[[ 0.00  0.98 -2.07 -5.32 -2.77 -4.18  0.87  4.08 -1.19]
 [ 1.78 -0.19 -5.37  1.78 -1.43 -1.68  3.55 -1.38 -6.12]
 [-1.95  2.87  1.72  4.87 -0.88 -2.37  1.96  0.52  3.14]
 [-1.84 -0.19  2.01  2.31 -1.47 -6.45  3.16  0.82 -3.87]]
->
[[-1.84 -1.95  1.78  0.00]
 [-0.19  2.87 -0.19  0.98]
 [ 2.01  1.72 -5.37 -2.07]
 [ 2.31  4.87  1.78 -5.32]
 [-1.47 -0.88 -1.43 -2.77]
 [-6.45 -2.37 -1.68 -4.18]
 [ 3.16  1.96  3.55  0.87]
 [ 0.82  0.52 -1.38  4.08]
 [-3.87  3.14 -6.12 -1.19]]

[[-2.74  1.71]
 [-4.30 -6.88]
 [-0.48  6.82]]
->
[[-0.48 -4.30 -2.74]
 [ 6.82 -6.88  1.71]]

[[-1.64  1.45 -5.42 -1.60 -1.10  4.11  0.72  0.67 -1.25  2.94 -0.65 -1.66]
 [-1.77  0.51 -5.05  0.30 -1.88  3.08 -0.48  1.20 -2.17  1.29  1.05  0.90]
 [-4.10  1.04 -5.65  0.79 -0.14  2.06 -1.27  2.48 -0.43  2.22  3.03  0.94]
 [ 1.95  3.57 -1.95  1.45  3.62  6.26  1.68  3.89  2.99 -4.96  3.59  5.64]
 [ 2.74 -0.41  0.87  1.59 -0.55 -2.79  1.64 -0.10 -3.22  2.25  3.76  3.20]
 [-0.24  0.25 -4.89 -1.29 -2.74  4.17  0.54  0.04 -3.99  1.81 -0.97 -0.24]
 [-3.42 -0.05 -5.80 -0.53 -0.70  2.55 -0.84  1.46 -4.50  3.09  2.16  0.90]]
->
[[-3.42 -0.24  2.74  1.95 -4.10 -1.77 -1.64]
 [-0.05  0.25 -0.41  3.57  1.04  0.51  1.45]
 [-5.80 -4.89  0.87 -1.95 -5.65 -5.05 -5.42]
 [-0.53 -1.29  1.59  1.45  0.79  0.30 -1.60]
 [-0.70 -2.74 -0.55  3.62 -0.14 -1.88 -1.10]
 [ 2.55  4.17 -2.79  6.26  2.06  3.08  4.11]
 [-0.84  0.54  1.64  1.68 -1.27 -0.48  0.72]
 [ 1.46  0.04 -0.10  3.89  2.48  1.20  0.67]
 [-4.50 -3.99 -3.22  2.99 -0.43 -2.17 -1.25]
 [ 3.09  1.81  2.25 -4.96  2.22  1.29  2.94]
 [ 2.16 -0.97  3.76  3.59  3.03  1.05 -0.65]
 [ 0.90 -0.24  3.20  5.64  0.94  0.90 -1.66]]

[[ 4.49 -5.14  0.31]
 [-5.86  1.98  3.53]
 [ 0.70 -4.78  4.91]
 [-1.53  5.39 -4.09]
 [-3.50  5.97 -2.45]
 [ 2.45  3.08 -5.68]
 [ 5.56 -1.39 -4.12]
 [-3.04 -2.25  5.73]]
->
[[-3.04  5.56  2.45 -3.50 -1.53  0.70 -5.86  4.49]
 [-2.25 -1.39  3.08  5.97  5.39 -4.78  1.98 -5.14]
 [ 5.73 -4.12 -5.68 -2.45 -4.09  4.91  3.53  0.31]]

[[-6.21  5.69 -2.86  6.65  5.17  1.71  1.99  6.18  0.28 -0.32]
 [ 2.57  5.43 -3.44 -3.05  1.75 -3.97 -0.52  0.67  1.94 -7.12]
 [-4.38 -5.90  2.91  2.79 -3.95  4.09 -0.19 -1.12 -3.44  6.74]]
->
[[-4.38  2.57 -6.21]
 [-5.90  5.43  5.69]
 [ 2.91 -3.44 -2.86]
 [ 2.79 -3.05  6.65]
 [-3.95  1.75  5.17]
 [ 4.09 -3.97  1.71]
 [-0.19 -0.52  1.99]
 [-1.12  0.67  6.18]
 [-3.44  1.94  0.28]
 [ 6.74 -7.12 -0.32]]

[[ 0.14  0.36  0.41  0.14 -0.98  0.38  0.36 -1.26  0.04 -0.39]
 [ 0.20  0.18  0.15  0.09 -0.55  0.22  0.21 -0.68 -0.03 -0.24]
 [-2.13 -1.00 -0.43 -0.96 -0.22 -0.13 -1.76  6.53  0.96  2.89]
 [-0.28 -0.14 -0.16 -0.11  0.55 -0.08 -0.27  1.04  0.07  0.15]
 [-0.03 -0.02 -0.02 -0.01  0.07 -0.02 -0.03  0.17  0.01  0.02]
 [-1.30 -0.56 -0.56 -0.55  0.55 -0.13 -1.20  4.46  0.62  1.22]
 [-0.58 -0.27 -0.34 -0.22  0.69 -0.12 -0.53  2.01  0.23  0.32]
 [-0.02 -0.02 -0.01 -0.01  0.04  0.00 -0.01  0.11  0.01  0.01]]
->
[[-0.02 -0.58 -1.30 -0.03 -0.28 -2.13  0.20  0.14]
 [-0.02 -0.27 -0.56 -0.02 -0.14 -1.00  0.18  0.36]
 [-0.01 -0.34 -0.56 -0.02 -0.16 -0.43  0.15  0.41]
 [-0.01 -0.22 -0.55 -0.01 -0.11 -0.96  0.09  0.14]
 [ 0.04  0.69  0.55  0.07  0.55 -0.22 -0.55 -0.98]
 [ 0.00 -0.12 -0.13 -0.02 -0.08 -0.13  0.22  0.38]
 [-0.01 -0.53 -1.20 -0.03 -0.27 -1.76  0.21  0.36]
 [ 0.11  2.01  4.46  0.17  1.04  6.53 -0.68 -1.26]
 [ 0.01  0.23  0.62  0.01  0.07  0.96 -0.03  0.04]
 [ 0.01  0.32  1.22  0.02  0.15  2.89 -0.24 -0.39]]
